In the data rows, 128 means zero.
One hidden rule gives every row of this table a label. Here are some rows, each with its label.
[101  93 142 131 107 107  92  71 104 131 163  91 139 149 162 164] 1
[167 116 131 164 132 107 157 125 104 145 144 156  97 113  97 164] 1
[101  73 120 138 151 107 157 111 171 139 157  91 125 147 162 164] 1
[167 139  99 108 121 176 157 115 171 128 125  91 119 144 162 100] 0
[101 133 126 130  85 107 157 147 104 117 113 156 112 168  97 164] 1
[167 112  93 135  97 107  92 174 104 108 123 156 128 147 162 164] 1
[167 136 130 103 120 107 157 129 171  95 130  91 124 142 162 100] 0
[101  95 146 105  94 107 157  74 104 151 146  91 170 138 162 164] 1
[101 164 145 147 165 176 157 159 104 159 120 156  99 131  97 100] 2
[101 108 144 195 116 107  92  65 104  66 200  91 102 166 162 100] 1
[101 164 164 130 108 176  92  60 104 145 147  91  13 166 162 100] 0
[101 152 118 150 158 176  92 154 104 155 136 156  91 122 162 100] 0
[167 121 119  68 142 107 157 115 171 137 122 156 119 132 162 100] 0
[167 153 177 138 140 107  92 138 171 152 114 156 107 144  97 100] 0
[101 148 107 130 146 176  92 148 104 102 113  91 141 124  97 100] 2
[101 164 131 137 162 176  92 138 171 126 110  91 101 129  97 100] 2
[167 160 154 141 144 107  92 157 104 129 124 156  96 125 162 100] 1
[101 182 144 143 137 176 157 153 104 159 108 156  88 120 162 100] 0
[101 117 157 127 107 107 157  77 104 159  97 156  97 117 162 164] 1
[101 123 143 128 105 176  92  97 104 149 109  91  78 112 162 164] 0
[101 115 184 123 162 107  92 123 104  98 242 156  79 146 162 100] 1
[101 196 201 113 184 107 157 149 171 158  96 156  84 156  97 100] 0
[101 113 168 121 120 176 157 198 104  77  86 156 153  56  97 164] 2
[167 133 116 146 147 107  92 100 104 135 135  91 141 141 162 100] 1
[101 109 131  94 135 107 157 111 104 106 158  91 169 143 162 100] 1
[101 157 111 126 111 107  92 135 104 127  99  91 125 115  97 100] 2
[101 171 151 148 162 107 157 152 104 171 135 156  86 128  97 100] 2
[167  89 107 162 131 107 157 104 104 116 143  91 127 122 162 100] 1
[167 126 114 111 132 107 157 100 171 133 122  91 131 130 162 164] 1
[101  88 140 150 122 107  92 107 104 132 161  91 128 143 162 164] 1
[101 151 169 116 151 107  92  63 104 144 164  91  19 195 162 100] 0
[167  81  83  68 200 176  92 147 171 101  95 156 154 148  97 100] 0
[167  64 120  42 126 107  92 147 171 130  96 156 136 104  97 100] 0
[167  55 150 102 117 176 157 100 104  37 134  91 148  74  97 164] 2
[101 129 148 115  91 107  92 116 104 152 145  91 184 142  97 100] 1
[167 155 107 113 134 176 157 112 171 102 138 156 115 155 162 100] 0
[167 139 172 135 152 107 157 155 104 162 130 156 116 127  97 100] 2
[101 132 156 150 140 107  92 130 104 139 132 156 113 114  97 164] 1
[167  80 153 122 124 176 157 113 171  59 144  91 148  60  97 100] 2
[167  84  77 141 118 107  92 194 104 159 112 156 130 158 162 164] 1
[101  72  66 203 100 107 157 104 104 186 162 156 117  76 162 164] 1
[101  84 136  85  64 107 157 166 104 110 105  91 165  54  97 164] 2
[101 167 159 147 155 107  92 156 104 136 132 156 107 129 162 100] 1
[101 172  78 188 106 176  92 143 104 109  95  91 147 106  97 164] 2
[101 120 134 148 144 107  92 165 104 150 138 156 111 112  97 100] 2
[101 164 136 139 165 107  92 156 104 163 126 156  97 127 162 100] 1
[101 152 153 151 156 107 157 162 104 164 129 156 104 124  97 100] 2
[101  77 110 117  63 107 157 143 104 189 199 156 176  70  97 100] 1
[101 133 123 122 151 176 157 137 171 108 148 156 129 124 162 100] 0
[167 124 153 153 152 107 157 157 104 128 153 156 122 111  97 100] 2
[167 127 121 135  99 107 157  98 104  88 129 156 128 102 162 164] 1
[101 135 150 152 148 107  92 156 104 132 141 156 112 107  97 100] 2
[167 122 132 130  91 107 157 171 104 131  94 156 120 152  97 164] 1
[167 139 119 114 140 176 157 128 171 107 143 156 123 123 162 100] 0
[167 127 121 132 133 107 157 131 171 123 122  91 132 138 162 100] 1
[101 146  52 102 176 176  92  82 171  86  68 156 174 181  97 164] 0
[101 143 122 139 109 107 157 161 104 130 105 156 115 166  97 164] 1
[101  90 147 104  57 107 157 148 104  89 103  91 160  60  97 164] 2
[167 114 106 133  92 107 157 106 171  95 105  91 134 141  97 100] 2
[101  79 104 112  62 107 157 146 171 184 193 156 181  72  97 100] 1
[101 154 147 155 139 107  92 111 104 118 187  91  82 176  97 100] 2
[101 164 143 154 151 107  92 159 104 149 135 156  94 114  97 100] 2
[101 155 145 149 125 107  92 132 104 128  91  91 103 108 162 164] 1
[101 117 104 166  98 107  92 177 104 118 135 156 127 129 162 164] 1
[167 121 127 180 152 107 157 146 104 159 157 156 120 128  97 164] 1
[101 160 161 133 173 107  92 155 171 147 134 156  98 146 162 100] 0
[167  78 146 131 125 176  92 115 104  54 132  91 151  62  97 100] 2
[167 126 127 202 128 176 157 137 171  63 105  91 161  79  97 100] 2
[101  92 117 120 118 107  92  94 171 132 133  91 149 151 162 164] 0
[167 166  99 107 119 107 157  97 171  99 124  91 127 136 162 100] 0
Which label does each new row get?
[101 112 176  96 120 107 157  67 171 159 160 156 197 135 162 164] -> 1
[167 156 107 117 132 176 157 114 171 122 137  91 124 165 162 100] -> 0
[101 124 131 153 111 107  92 155 104 130 143 156 145 100 162 164] -> 1
[167 127  85  77 136 107 157 160 171 141 124 156 112 143 162 100] -> 0
[167 115 110 112 100 107 157 101 171  89 127  91 146 121 162 100] -> 0
[101 140 129 158 118 107  92 144 104 137 128 156 110 119  97 164] -> 1
[167 172  37  68 173 176  92 113 171 116  43 156 156 150  97 164] -> 0
[101 160 120 127 102 176  92 172 104  72  91  91 159  53  97 100] -> 2
[167 106  99 163 127 107 157 185 104 147 124 156 125 159  97 164] -> 1
[101 162 194 132 141 107 157  75 104 142 160  91  64 171  97 164] -> 2
[101 164 149 146 170 176  92 168 104 160 149 156  97 137  97 100] -> 2
[101 145 149 155 104 107  92 157 104 133 130 156 112  91  97 164] -> 1
[167 135  42 112 163 176  92 102 104  81  86 156 171 186  97 164] -> 2
[101 122 128 134  91 107 157 152 104 134 101 156 111 160  97 164] -> 1
[167 149 112 133 117 107 157 109 171 117 126  91 129 136 162 100] -> 1
[101 191 149 143 147 176  92 150 104 163 112 156  92 120 162 100] -> 0
[101 133 119 136  98 107  92 162 104 119 117 156 112 170 162 164] -> 1
[167 121  90 132  85 107 157 172 104 116 106 156 123 141 162 164] -> 1
[101 136 119 189 101 107 157 146 104 140 138 156 128 110 162 164] -> 1
[101 139 127 160  97 107  92 132 104 132 118 156 105  97 162 164] -> 1
[101 161 147 137 144 107  92 120 104 134  93  91 103 118  97 100] -> 2
[167 134 173 142 137 107 157 137 171 134 127 156 102 139  97 100] -> 2
[101 113 123  90  96 107 157 111 104 160 135  91 150 132 162 164] -> 1
[167 197 104 111  99 176 157 115 171 109 120 156 130 137 162 100] -> 0
[101 132 133 168 121 107  92 141 104 134 120 156 116 102 162 164] -> 1
[101 107 124  71 145 107 157 106 171 183 100 156 122 169  97 164] -> 0
[167  79 157 130 124 176 157 132 104  62 125  91 147  56  97 100] -> 2
[167  91  85 174 132 107 157 185 104 147 120 156 127 154 162 164] -> 1
[101 106 154 166 106 107  92  92 104 104 169  91 127 110 162 164] -> 1
[167 107 138 125 124 107 157 116 104 113 140 156 132 118 162 164] -> 1
[167 174  46 145 196 176  92 133 171  62  62 156 161 181  97 100] -> 2
[167 119 132 149 170 107 157 156 104 156 186 156 149 122 162 100] -> 1
[101 115 124 128 128 107 157 159 104 127 126 156 109 177  97 164] -> 1
[101 100 139 137  85 107 157  95 104 134 128  91 161 124 162 164] -> 1
[101 136 181  87 135 107 157  54 104 163 151  91  66 210 162 164] -> 0
[167 152 145 124  84 176 157 132 104  92 118  91  69 103  97 164] -> 2
[167 130 123 143 140 107 157 103 171 142 154  91 146 151  97 100] -> 2
